Rows are one point carried round by a steady rotation, each followed by how many ticks it has turned.
The counts run from 0 to 347.
[  2  32  24 -27   2  40  25 -12 -13  -9  -3  36 -17   1  -9 -29  19 -19
  12  14  -9  -6  -8  -4 -31 -24   0  12  20 -19  20  17   9  -8  15 -23
  -9   7 -13  18  10  -7 -14  18   9 -14 -13 -25   6   5   7  29   3  14
   0   5 -14   7   7   1 -11   3  25   2   3  -4 -16  20 -19  -5   4 -14
 -20 -19  24  12  22  -2  10  56   3  -3 -16]
28
[ 19   7  24  -9  17  25  19 -28  -9  -7  14  18  25 -13  15  -8  -9 -32
 -14  -2   0  14  -4  -5 -42 -23   2  19   5  30   7  29  23 -12   2  16
   9   7  12  13  -6  -8   1  36  19  -4   8 -47   8   0  17  26  -2  20
 -35  -7   2  17  -3 -24  -1  -7  12 -12  12  -5 -17  14  -4 -14  -4  -2
  -9  14  28 -16   9   2   0  35  10 -10  14]
183
[ -8  18  -8 -31   0  37  38  10   1   4   4  30  15 -20  21 -31  -2 -24
  11  10 -12 -13  -9   5 -34 -11 -19  33  -2  -1 -15   9   0 -29  -1 -31
  -9  -7 -26   7  11   1 -19  20  -1 -12  -2   3   0  18   7  26   2  -5
   3  -2  18 -15  -7   2  13   5  28  -3 -14  17   1   8 -12 -13   5  10
 -14 -16  20  25   3   5  20  45  -1  12 -17]
265
[  1  10  17 -19 -10  40   8 -18 -18  -5  -1   9  -8  -1  25  -8  -9 -31
  -5   6 -24  18   2  -6 -48 -12 -14  22   8  20   7  24   7 -10   1 -17
   5  16  -1  18  -7  -2   8  32   5 -15 -14 -20  10  24   4  51 -20  22
 -19  -1  13   4   0 -27   7  15  16  -7   5  16 -24  -4 -13  -2  -6  -9
  -1  -6  31  18   4  -2  18  33   5  30   3]
289
[  5   2  11 -11   3  17 -13  -9   0 -13  25  12  25  -3   4 -32 -19 -44
 -10   0 -12  -5  -8  -4 -40 -17 -17  36   9  -1  -6  23  10 -18  -3  -4
   4   3  -4  18  -1 -12   6  31   3   1  -2 -24   2  13   5  27 -23  21
 -30  23   9   7   2  -9  -8   4  -6 -34 -23 -18 -28 -11  -2 -26   3  15
   2  -7  28   4  15  -7   7  42  10   2   6]
77
[ 16  -1  26  -4  13  23  40 -27  -4   7  26  23  39 -28   0  -7   0 -24
 -22   5   1   6   1   1 -42 -26   1  27   5  16   1  29  17 -30  -5  -1
  16  -4   9   9  -7  -4 -12  35  14 -17  23 -28   0  -4  17  15  -3   6
 -22   4  19  17 -11 -23   9  -9  -5 -20   2  -2  -7   9  -3  -8  -1  15
 -13  11  24 -21  -5  -3   4  28   1 -11  18]
186
[  0  -1  10 -19   0  42  25 -16   4   9   6  16  16  -8   7  -2  22 -33
   3  13  -9  -1   0  14 -55  -4 -28  34  14  -5   1  10  -8 -41   2 -15
   9   7 -19   1  -1   7 -10  26  -9 -16 -10 -12  -7  16   9  38 -24  11
 -21 -17  28   6  -6 -24   1  17   6 -20  -9  18 -15   1 -16   4 -16   7
 -14  -7  22  -3  -2  -5  10  37  -9  16   3]
295
[-14  10   1 -24 -22  35  18  -5  -7   4  -9  11  30   4  19 -15   5 -28
  -3   3   9   0 -14  -3 -34  -3 -16  26   8  19   5  39  -2 -15  13 -21
   2   8 -15  21  -8  -3  -8  37   8  -3  -2 -13   0  14   8  41 -21  29
 -13  -6  22   3 -11 -27   2   4   9 -13  -6  20 -18  10 -24  10 -11   8
   2 -18  21  17  19  -7  18  44   6   8  -7]
299
[  6  15   8 -30 -13  23  38 -27  -3   2   7  25  19 -21  -9  -1  -9 -24
 -14  -8 -14   7  13  -6 -33 -18  12  35  14   1   3  39   2 -12   7 -17
   8   1  -3  15 -13   2  -5  46  14  -8  10  12   4   6  16  29  -1  17
   0  -1  12  12 -19 -23   3  12  -6 -11   7  27 -20  17  -6   0  -6   3
 -14  16  29   6 -16  -9  12  51  -8  -2  -7]
155
[  6  22  13 -25 -10  40   7 -12 -13  -8  -9  30   5   4  -7 -23   6 -16
  18   7  -8 -12 -10   5 -31  -8  -9  13  19   1  16  35  -7  -5  16 -31
  -4   6 -12  14  -5   5  -4  30  14 -12  -2 -20   9  10  -2  31 -24  20
 -17 -15   3   7   1 -12 -13  15   4  -2  -4  -7 -15  16 -35   7  -5  -9
   0 -23  13  17  34 -23   8  58   2  13 -18]
308
[ -5   5  -3 -22   5  27   8 -10  12 -14   8  12   8   0  35 -38   0 -50
   0   7  -7   0  -9 -11 -37  -5 -24  39  -8  -4 -13  10   1 -19  -6   5
   0  13 -32  17   0  -2 -18  29   0  -7 -10 -26  -2  22  21  29   3  19
  -8  17  12  -5   4 -23   0   7  26 -21   2  24 -19  -1   7 -13  -6   3
 -21  -1  23  15   0  12  20  39   4   8   1]
259
[  3  10   1 -18  15  30  26  -5   6 -31  10  43   1  -4   8 -58  20 -22
   3  25  -8  -2  -4 -17 -31 -16 -12  19  12 -18   2   9  -5  -8 -13  19
   6  21  -5  13  -5   8 -30  17   0 -11  -1 -39   0   6   4   2 -14 -10
   5   1   6  -5  11 -13   1   7  24 -10  -2  -2 -29  -5  19 -25  -3  -1
 -36   1   3   2  31  15  14  38   9   1   5]
239
[  5   8  11 -14   7  31   3 -13  -4 -13  21  29 -11  16 -16 -29   7 -26
  -5   8 -13  -7  -5  -3 -33 -20 -10  19  20 -16  21  33  -3 -17   1  -6
  12   2  -7  28  -3 -10 -11  25  -2 -18 -10 -44   1  10   0   9 -25  23
  -9  16   3  14  10 -10 -19  13  -8 -22 -16 -26 -38  -7 -21 -11  -3   5
   0 -18  17  -2  19 -19   7  47  14   8  10]
68
[ 18   6  -2  -8  13  17  13   5  -4   3  19   6  14   5  13 -29  -5 -34
  -6  13  -5  -9 -24  19 -37 -30 -24  23  12   4  11   6  12 -32  -3  -3
  -3   4 -14  15  15 -17   0  21 -10  -4 -22 -40  -9  20  -6  26 -28  16
 -28 -14   9   6  -1   4   2  -4   2 -19 -21 -21 -25  -3 -26 -24   0  16
   1 -13  15   3  19  -4   2  44  15  14  16]
73
[-11  14   3 -24 -16  38  16  -8   4   2 -11  13  26   1  11 -11  20 -32
   2   0   1  -1  -6  10 -50  -3 -23  34  17   3   7  22 -10 -29  13 -14
   5  11 -20   2   2   5  -5  33  -6  -6  -7 -10  -5  15   8  45 -22  17
 -24 -13  23  -2  -6 -32  -6   7  12 -18  -8  23 -14  14 -19   5 -17   9
 -11  -5  20   8  11  -7   8  42  -1   7  -4]
297
[ -4   8  15  -7   5  28  31 -19 -23 -22   9  32  23 -21   1 -19 -15  -9
 -11   0  15  12  -5 -18 -38  -8  12   2   8  19  -4  42  15  -2   7  -3
   1  -1   3  19 -26  -4  -1  29  27  -8   9 -20   3   6   9  28 -11   7
 -13   0  11  -1 -11 -20  23 -18   7 -14   8   4 -14  23  -2 -11 -14   4
   3  16  13   0   9  11  10  61   6 -11  16]
193
[ 18   8   9 -12  33  18  12 -23   7 -26  21  29  23 -11   4 -41  -3 -41
   7   8 -14  -8  -3   7 -49 -27  -8  24   3 -14  -1  -2  17 -24  -9   4
   7   7 -18   9   4  -1  -4  17   0 -24  -5 -46  -7  11  15   9  -3  -1
 -28   4   4  -4  14  -5  -3  -4   8 -24  -4  -6  -6  10  -2 -18 -12  12
 -23  23  23  -7  -5   3  -8  38   4  -6  16]
219
[ 12  10 -27 -29 -15  27  38   6  -6  -6   2  19  27 -10  12 -24  -8 -21
  -9   8 -10  -7  -7  -2  -5 -19   0  34   0  14  -4  25  -1  -5  -9   2
   0  -3 -23  19  -2   8 -11  50  20   0  19 -22   8  23  11  13  -2  32
  -1 -12  -1   7  -8 -13   4  20  19   7  12  17 -12  10 -20 -10   6   7
 -12  -4  -9  19  20 -15  13  50 -11  10 -25]
127
[ 18   5  -2 -16  11  30  47 -13 -13   7   0  24   4 -22   7  10  -3 -13
   0   8   9  -1  -4   7 -26  -7   4  16  10   9   0  17   5 -24   7  -8
  -5   1 -21   2 -19   5 -13  37  20   1  -9 -14  -1  11  17  33   1  15
  -1 -41   5  13 -19 -10  21   9   9   3  16  22 -13  23 -12   1 -14   4
   0   6   9   5   3   3  23  70 -10   4  -3]
160
[ -2   2  23 -17  -8  42  10 -18 -20  -1   6   4  -8   2  27  -8  -6 -32
 -13   8 -20  18   1  -8 -41 -11 -16  31   0  21   3  28   4 -15   2 -14
  11  14  -4  23 -12  -6   4  28   5 -20 -10 -24  13  26   6  46 -22  26
 -15   5  19   7   1 -26   6  17  10 -10  10  15 -21  -9 -12  -4  -5  -6
   1  -8  30  13   6  -3  16  31   6  29   4]
290
[ 23   0   9  -9  39  15  17 -21   0 -24  24  29  13 -16   2 -31 -11 -39
   5  19 -16 -11  -6   5 -42 -34  -7  25   4 -15  -1   0  20 -26 -12   1
   8   3  -9  12  -2  -3 -11  12   0 -21  -9 -45  -7  12  15   6  -3  -4
 -23   4   9   5   7   2   4   0   7 -21   2 -12  -7   6  -2 -14 -12  10
 -15  16  19  -7  -6   9  -8  42   2  -2  19]
218
[  2   0  -9  -7   0  32   5  11  -8 -28  24  11  18  -8   6 -30 -15 -23
   2   5  -2  -8  -4   5 -41   3 -14  15   2   0 -17   5   6 -18  -3   3
  -9   0 -19   9 -12  -2  16  34  13  -8  -3 -28   4  38   3  36 -20  20
 -31  -3   5 -10   1 -10   5   7  17 -17 -13 -14 -15   1  -9 -21  -8  -2
   7   7  -5   8  18  -6  -1  67  -2  18  12]
85
[-14   3  14  -7  -9  40  25  -2   0  -4  16  30  16  -3 -14 -29  31 -19
  -4  11  22   1  -2  -9 -42   6 -20  18  16 -16  -2  28  -3 -28   6   1
  -5   9  -7   9  -9  -2 -19  25   4   0  -8 -21  -3   4   6  39 -20  11
  -6   5  20   5  -5 -14  -2  -8  13 -26 -17 -10 -32   0   0 -14 -10   3
 -14 -16  12 -14  24   1  19  53   6  -4  11]
56
[  9  10   8 -23  13  23   8 -23  -5 -22   9  26 -16   1  23 -45 -10 -38
   4  22 -26   8  -3 -20 -35 -26 -10  30   7 -15  -1   7  11  -8 -15  -5
   6  26   1  23  -7   0 -17  12 -11 -13 -25 -18   0  17   2  24 -12  -5
   8  14   6  -6   7  -6   4  10  12 -20   2   5 -33  -9  18 -26  -2   0
 -20   2  30  14   3  17  17  40  11   8   6]
249
[ 21  -5  24  -7   1  23  -1 -20 -13  -9  17  14  20 -16  -9 -12 -10 -29
   1  18 -11   3   0   6 -51 -16 -19  23  19  -5 -11  10  13 -21   0  -2
   2  16  15  -2 -22   9  10  24  11 -22   0 -13   8  21   9  44 -24  12
 -39 -11  14   7  -1 -11  -3  14  -9 -30  -2 -19 -15   2  -3 -10  -3   1
  -9  11  21  -2  23  -1  -9  48 -13  16   5]
325
[-25  15  13 -19 -19  39  28  -1  -3  -8   8  37  16   1 -20 -34  22 -16
  -7   0  10   0  -2 -11 -38 -11 -11  18  21 -12  10  40  -9 -13  11 -14
  -1   4  -7  16  -3  -8 -17  31   0  -4   3 -13  -1   5  -2  29 -22  13
  -2  18  23   2  -7 -18  -8  -3   6 -20 -24 -13 -33   8 -10 -15   0   3
 -12 -18  16  -8  23  -7  16  52  10 -10   4]
58
[ 23   8 -14 -25   1  19  29   0  -5 -13  11  29  -3  -7 -10 -35  -5 -14
   3  21 -36 -10   5   8 -31 -36 -10  21  23 -21  10   4  -8 -19 -22  -6
  11  12   4  10  -7   9  -7  25 -10 -12  -7 -12  -3  23 -19  12 -35  -5
  -3 -26   7   5   1   7   4  31  -8  -5 -10 -16 -36 -13  -9 -21  -2   6
 -13   1   1  12  21  -7   5  50  -5  25   2]
102
[  9   8   6 -14   4  24  20  -6  -7   2  24  23   1  10  -7 -26   4 -27
 -11   8 -22 -12  -9  12 -33 -34 -13  26  10  -2  28  24   0 -26  -4 -16
  12  -4 -16  24  19 -20  -8  26 -11 -21  -5 -47  -5  11  -7   5 -31  20
 -20   9  13  15   7  -3 -11   5  -8 -15 -14 -27 -27  -6 -35 -12   2  11
   2 -21  20  -2  11 -24  -1  33  15  15   8]
70
[ 14   2  -2 -14  -3  11  46   1 -27  -5   6  20  19  -8 -18 -24  -3  -1
  -5  33   0  -8 -26   4 -15 -33  -6  12  24   0   0  18   9  -9   0  -9
  -8  -1  -3  17 -22   6 -13  26  10 -12  -2  -9  -6  26  -6  30 -31  11
   2 -30  11  -1 -16  11  18  -4 -11  -6  -1 -10 -19  12 -25 -12  -8  16
  -3   1  -4  21  34   0   3  69 -11  10   0]
342
[ 19  -1   0 -15   5  10  20  -8 -22 -19   5  18   4  -1 -20 -28  -3 -13
   3  34   4  -7 -23  -3 -19 -28  -7  11  24 -10  -2  15  13  -4   0  -1
 -10  13  -1  15 -28   7 -13  28  13  -7 -10 -19  -2  19  -4  31 -27  18
  -4 -28   1   7  -9   9  10   6 -11 -10   5 -18 -35   6 -10 -16 -13   5
  -9   4  -4  16  39   7   8  73  -7   5   0]
344
[  6  20 -24 -33 -21   5  11  -6   2 -15  -1   6  29  -3  15 -29 -26 -43
  -1  -4 -26   2  -3   1 -32 -32  -4  39  15   3  -7  10   8  -5  -7  -6
   5  10 -15  20   5   0  13  40   5   8 -11  -2  -3  30  -2  36 -16  21
 -12  -7   3  -8  -6 -13   3  13   2 -18  -8  14 -23   4  -6 -20  -9  19
  -8  11  19  25   3  -4   4  44   1   5  -9]
115
[ 17  -1  25  -6  16  27  24 -30  -8  -5  20  19  30 -17  12  -9  -9 -29
 -23  -5   2  12   0  -7 -38 -22   3  24   1  25   6  33  23 -11  -4  10
  12   2  10  18  -8  -5   0  34  18 -10  17 -44   6  -6  22  21  -1  18
 -26   2   9  18  -2 -30   4  -5   3 -16  10  -2 -16  11  -1 -12   1   3
 -13  13  23 -20   3   0   2  30   6 -10  13]
184
[  8   3  -2 -11  20  36  43   1  -8 -23  10  38  -2 -10  12 -47  11 -15
   1  33  -2  -5 -11 -11 -25 -14 -13   8   5  -7  -5   6  -3 -16 -17  13
  -4  10 -12  17 -11   6 -34  12   3 -19  -5 -44   3  19   1  10 -11  -9
   8 -12  12  -6   5   1  20   2  28   0   4  -6 -20   0   7 -27  -2  -4
 -27   0  -8   6  26  19  15  49   1  10   9]
237
[ 13  11  31 -25   1  19  29 -26 -13   2   4  14  12  -8  10 -30   4 -34
 -22  28 -18  15  -9 -23 -24 -48  -8  39   9   7  -2  17  20  -5 -13  -3
  11  11  21  26  -1   1 -25  15   5 -22  15 -20   9   7   9  22  -3   6
   6  19  10  10   0  -6   0   1   3 -14  14   3 -19  -4   5 -18  14   4
 -37   4  29  15  16   8   4  15  -3  -1  -6]
2
[ -1  11 -17 -17 -20  20  22  15  -1 -23   3  24  28   0   7 -48   0 -15
   2   8  -2  -3  -9  -8 -25 -13 -16  16  17   3  -7  19  -4  -6  -9   7
  -3   9  -2  16  -7   4  -1  32   6   8   3 -19   1  19 -12  27 -37  12
  -9 -16   7  -9  -5  -7   7   7  13 -12 -20 -16 -32  -3  -5 -28   2  11
  -9  -6  -6  14  49  -3   9  55   8  13  -3]
95
[  6  28  23 -27   4  39  30 -14  -3  -2   1  42 -17  -6 -18 -31  17 -23
  13  21  -9  -9  -5  -2 -29 -23  -3  15  20 -28  15  13  11 -13  15 -25
 -10   8 -12  10   9  -1 -19  18   6 -10 -15 -15   3   6  11  33   5   5
   6  -3  -7   5   4   3 -10   3  19  -2   0  -4 -18  23 -13 -11   3  -6
 -23 -19  27   7  18   0   8  61   0  -4 -13]
27
[ 23  14 -16 -26   0  18  25   1  -7 -23   8  26  -2  -3  -3 -40  -3 -16
   4  14 -38  -5   2  11 -32 -38  -8  15  28 -16  16   5  -5 -15 -21  -4
   9  15   3   9  -2   4  -2  24  -9  -9 -13 -18   1  28 -21  19 -37   1
  -8 -29   4   0   3   3   2  23  -2  -8  -9 -12 -34 -10  -9 -28  -3   6
  -8   4  -3  17  23  -9   3  47  -2  24   1]
103
[ 10   1  31  -8  15  33  27  -3 -21  14  25  14  -2 -22  12  -6  -7 -21
 -15  20 -10  12  -6  -1 -47 -21 -19  25  -4  13  -9  12  22 -35   9 -17
  -8  -1   9  12  -2 -14  -3  20   7 -14  -2 -19   5  15   9  51   1   2
 -19  11  15   7  -3   0  13  -8  19 -20  -4 -18 -15  -2  -4 -27  13   4
  -3 -13  31  -3   4  13  11  43   2  18  17]
43
[-11  23   0 -22  -2  37  40   0  -9 -38   9  51  18 -17  -1 -53   7 -12
   6   3 -16  -2  -2 -13 -34 -19   2   7   3  -5  -7  29   2   0  -6 -11
   4  -7 -15  22  -1   3  -4  24  13 -25  15 -22   8  23   0   3 -10  -6
   9  23  10 -23   3  -7   9  -4  26   2  -3  -3  -6  11  -9 -15   2  -3
 -18   7  -1  15  10   1   0  48   1   0  -1]
232
